Where one turn sends some rows of the set: a few examples, then the rows asked:
J918: 5	7	6	-5	0	-10	-5	-5	-7	25	3	3	14	17	-24	0	15	-5	3	0	-19	-5	7	-8	1	8	-1	2	-4	-6	7	12	10	12
J93: 9	-8	13	-22	4	-4	6	-3	-6	-9	3	11	-8	2	2	-9	7	-6	17	13	-23	11	6	21	18	-7	3	-3	9	13	9	-11	-1	6
J640: -7	1	-13	-6	10	-8	12	-5	4	6	-3	-14	-14	3	12	-6	3	7	-9	11	-23	-10	-6	5	5	-13	-20	5	-15	6	-4	-5	-5	12
J464: 4	-2	2	-8	3	-3	1	-2	-20	12	0	2	5	14	-20	-2	18	-12	-2	-9	-17	-6	7	-6	6	14	11	-6	10	-3	-2	18	15	-3
J615: -2	-1	4	6	-1	2	-29	-8	-13	8	-13	-17	-12	2	4	4	13	-7	2	-8	17	5	7	-6	-15	-15	10	10	-18	4	-4	5	-6	-5
J144: 2	-6	-7	14	-17	7	-14	7	22	-10	4	7	-21	-8	-2	2	4	-7	-1	12	16	3	-1	-3	-1	-6	4	15	-12	-16	8	8	-15	-9
J970: 8	-9	15	-14	5	5	6	-14	-5	-8	12	10	3	6	-1	-5	6	-14	19	16	-14	3	1	11	14	-12	12	-1	-5	14	20	-15	1	6
J911: 4	-3	-8	16	-17	0	7	8	8	-7	-2	15	9	12	13	-1	-2	-9	15	6	-18	16	-3	14	2	-5	-8	-1	12	-7	-12	-16	3	-1
J240: -4	14	2	0	-2	2	-16	-16	-2	-12	-13	-21	-2	-4	5	11	6	-10	-3	15	9	14	-2	-10	-11	-12	6	-2	-17	7	15	21	-3	-4
J117: 3	7	-3	7	0	-8	13	13	3	-2	13	-5	-7	11	-12	4	-12	4	15	-8	7	-16	-9	-10	9	-19	-2	-2	-7	-7	18	-11	-2	-12
J934: -4	4	-7	-4	-5	6	-32	-8	4	-8	-8	-10	-6	-9	-7	8	19	-17	-10	10	7	4	19	9	1	-21	9	6	-15	4	4	4	-9	-8
J490: -3	-13	-6	8	14	-1	18	-14	-4	-4	-7	-2	-22	-9	4	3	1	22	-3	2	-15	-6	-9	8	6	-13	-6	1	-6	20	-14	6	-7	3
J195: -2	-6	-6	4	-19	7	-2	9	5	-1	5	14	14	13	7	4	3	-4	0	-5	-16	15	14	16	-8	-2	-1	5	7	-19	-20	-12	3	-2
J75: 3	6	4	-3	-4	-16	-1	6	-7	26	5	0	1	18	-20	1	11	1	3	-8	-16	-6	-8	1	4	13	0	-3	12	-6	0	14	8	4
J465: 3	-13	13	-3	1	4	8	-14	-11	-12	6	15	6	2	-11	3	6	6	12	12	-7	18	3	17	3	-10	22	-3	12	24	6	5	7	4
J880: 1	8	-2	-15	12	-7	17	-7	0	11	-7	-11	-12	-2	4	3	-1	10	-5	3	-24	-4	-12	12	11	-2	-19	-8	-2	2	-7	3	-8	11
J494: -2	3	2	10	-2	14	-27	-2	-4	-16	-14	-2	-15	4	-6	20	2	-19	-4	-3	-1	5	4	-6	-3	-18	12	1	-27	-5	9	15	1	-1
J4: 7	-10	2	9	0	16	-14	-3	-3	0	-7	6	-14	5	-18	12	-1	-16	-4	-10	14	-2	-5	-6	4	3	12	9	-19	-17	8	22	0	7
J430: -1	-7	9	7	-16	5	-23	-13	15	-5	-4	-11	-9	-4	13	14	3	-10	4	7	10	11	3	-1	-5	-12	7	21	-21	-7	8	12	-11	-7
J497: -8	2	-2	-5	1	-6	18	-5	-3	7	-12	-13	-2	-7	18	-4	3	14	-13	10	-18	-8	-8	7	-2	-4	-9	0	-1	1	-17	-1	-17	3
J632: 6	-10	14	-25	-7	9	5	-3	-4	-19	9	5	-3	-3	-6	-4	-6	-3	9	17	-17	3	3	10	17	-9	13	-11	6	13	15	-1	4	-6
J42: 2	-3	1	16	4	-7	-1	-13	-2	11	4	15	1	8	-18	9	18	7	-5	-6	-22	1	10	2	-1	12	2	4	4	-1	-9	29	7	10
J701: 3	2	-4	-10	6	10	-14	-15	-11	-14	-6	-14	-10	-8	4	-14	0	-4	-1	17	19	12	-4	3	-11	-6	2	-10	-7	19	10	10	-2	7
J453: -1	-3	3	3	8	5	-17	-1	-21	5	-22	-5	-18	1	-2	-5	5	5	-11	-3	8	4	-3	-4	-18	-3	3	6	-19	0	-6	14	-9	20
J791: 2	4	-14	-6	-7	10	-17	-8	5	-17	-3	9	7	-11	-6	0	18	-12	-5	22	16	20	11	13	-10	-3	2	4	-7	-3	5	-2	-10	-4
J538: -4	2	-16	21	-16	2	4	5	12	-6	2	13	7	0	-5	7	-2	19	0	5	-8	19	9	11	-10	-17	-6	-3	9	2	-20	-2	1	-2
J549: 7	5	-1	7	-7	-9	12	19	-4	-6	3	12	-6	7	-18	8	-6	5	19	-10	-3	-9	-15	-4	10	-7	-4	-7	1	-10	9	-11	-2	-21
J371: -2	-1	-13	15	-20	2	3	12	8	3	-5	13	12	17	3	0	5	-6	6	13	-19	18	3	2	-8	-15	-4	7	-3	-9	-12	-19	7	4
J505: 7	-3	0	7	2	-8	10	0	7	-11	21	8	-12	-2	-22	11	-5	20	15	-13	8	-5	4	-1	9	-8	-1	2	2	1	13	11	0	-18
J953: 6	5	7	7	-3	-2	16	12	1	-12	9	1	-19	1	0	3	-12	12	14	-11	-6	-11	-6	-18	3	-5	-5	-8	-6	-12	7	0	-7	-20

J505 goes to -> J490
J970 goes to -> J117
J497 goes to -> J195
Now these:
J494 goes to -> J240
J144 goes to -> J453
J880 goes to -> J911

Where one turn sends some rows of the set: a few examples, then the rows asked:
J926: -6	11	-2	6	-21	4	-12	-2	-2	8	-1	0	10	6	12	16	2	13	11	-17	-23	-7	15	8	-8	-1	-23	4	-8	9	-7
J614: 8	-14	-1	-18	12	-3	1	6	-7	3	-13	-9	-1	1	-13	28	-20	8	-7	12	-4	10	-8	5	3	-11	9	1	21	1	-4
J857: -20	-13	-7	5	-4	-1	3	19	-1	13	-8	-4	-5	9	-1	-21	13	29	-9	3	-22	8	16	6	14	-7	3	0	9	-9	4
J352: 5	0	1	0	-21	5	-8	2	-10	13	3	17	9	1	21	6	-10	5	13	8	-14	1	-17	18	7	-13	-15	8	16	1	10
J871: 1	-3	2	-5	6	3	9	8	7	-2	-11	12	-3	5	-20	1	2	2	-8	-4	-2	7	-33	6	16	-1	-4	12	0	8	-17
J793: 7	-2	4	-6	13	5	3	-2	-1	10	7	22	4	-8	-29	-6	-1	6	5	3	-2	1	-22	14	11	-2	-6	3	-1	10	0
J601: -11	-14	-1	12	5	7	-3	13	-2	9	-11	7	0	5	-19	16	19	-2	-10	-1	6	6	-26	-3	16	-6	9	7	8	6	-17
J61: -7	-10	-2	-1	12	11	-11	12	0	8	-8	8	-3	9	-39	18	0	-6	22	-3	1	9	6	16	6	-3	3	12	-7	8	-1
J566: -8	5	3	13	-21	1	-8	-4	0	8	-3	2	11	3	19	18	-3	9	11	-18	-26	3	17	10	9	-8	-15	16	3	3	-11
J770: 2	-10	-8	11	-23	12	-14	10	-4	13	-14	2	2	11	19	14	11	11	6	7	-11	-7	-19	-2	-7	-6	-15	4	10	19	-2
J834: 8	-17	-1	-19	16	5	-9	14	-6	8	-11	1	9	5	-6	28	-15	3	-13	11	7	10	-9	2	-3	-10	15	-1	13	-4	0
J329: -14	5	-11	-1	6	-3	5	17	-12	3	-3	-1	-15	0	9	0	-11	20	-5	-10	-13	-3	26	3	-10	0	-1	-16	-4	-3	12
J635: -8	-2	-5	9	-15	10	-15	7	-2	15	-6	4	21	8	16	9	-1	8	17	-16	-21	-2	12	-3	-6	0	-21	-4	-14	4	2
J598: -5	-14	-1	2	16	13	-14	16	5	5	-13	10	-2	11	-32	22	2	-9	14	-5	1	9	6	11	6	-7	6	21	-6	10	-7
J82: 13	-15	-4	-20	11	-2	-1	-5	-3	7	-10	-10	-4	1	-16	23	-12	16	-2	16	0	6	-4	11	-4	1	9	-2	13	17	-1
J541: -5	-9	1	-4	19	5	-10	16	5	-4	-13	9	-3	6	-29	20	-1	-12	11	-7	-3	5	0	16	6	-10	1	24	-8	6	-9
J808: 5	-10	-5	0	-18	7	-8	10	2	9	-14	13	10	10	30	3	-5	3	7	4	-11	-2	-26	8	1	-7	-16	10	2	9	4
J933: -4	-12	0	11	12	9	-11	4	-10	21	7	17	6	-8	-28	9	17	2	4	6	6	0	-15	5	11	-5	7	-3	7	8	0
J609: 13	-18	-5	-20	14	4	-11	3	-2	13	-8	1	6	5	-8	24	-7	9	-9	15	11	7	-4	8	-10	1	16	-4	4	12	3
J393: -20	-3	-5	-1	4	0	-5	26	-7	10	-1	3	2	4	-1	-21	13	23	-15	2	-18	-1	15	7	3	-13	-2	-4	4	-17	9
J753: -9	6	-4	1	7	-5	4	14	-5	-2	-2	7	-15	-2	21	5	-11	17	-19	-13	-11	-1	28	9	-7	-7	6	4	-1	-2	2
J657: 1	0	-3	12	-27	10	-13	2	-14	17	3	6	1	3	10	17	5	14	11	10	-13	-4	-9	9	-2	-12	-14	1	23	11	6
J450: -8	-11	-6	9	6	2	3	14	0	8	-9	9	-11	4	26	3	-9	21	-12	-12	-9	10	31	3	4	-1	16	7	1	5	3
J901: -12	-13	-11	9	5	4	5	16	-7	14	-9	0	-11	5	13	-2	-9	24	1	-9	-11	9	30	-3	1	5	9	-13	-2	4	14
J981: -12	-9	-5	1	-4	2	1	12	8	11	-6	4	-6	10	5	-22	16	32	-18	2	-17	7	19	14	9	-3	6	11	3	2	-1
J81: -8	-5	-1	-8	15	3	-8	12	0	0	-9	6	-4	5	-36	16	-3	-11	19	-4	-2	5	1	21	6	-7	-2	15	-9	4	-3
J606: -11	0	-3	-4	2	2	-7	19	4	9	1	11	0	5	5	-22	16	27	-23	1	-14	-3	17	15	-3	-10	2	7	-2	-6	3
J381: -9	-8	0	15	-15	6	-11	6	-1	16	-8	6	22	5	23	13	-6	5	17	-18	-23	7	12	0	11	-7	-12	8	-3	-3	-2

J834 goes to -> J614
J635 goes to -> J381
Now these:
J393 goes to -> J857
J81 goes to -> J61
J352 goes to -> J657
J933 goes to -> J601
J450 goes to -> J753

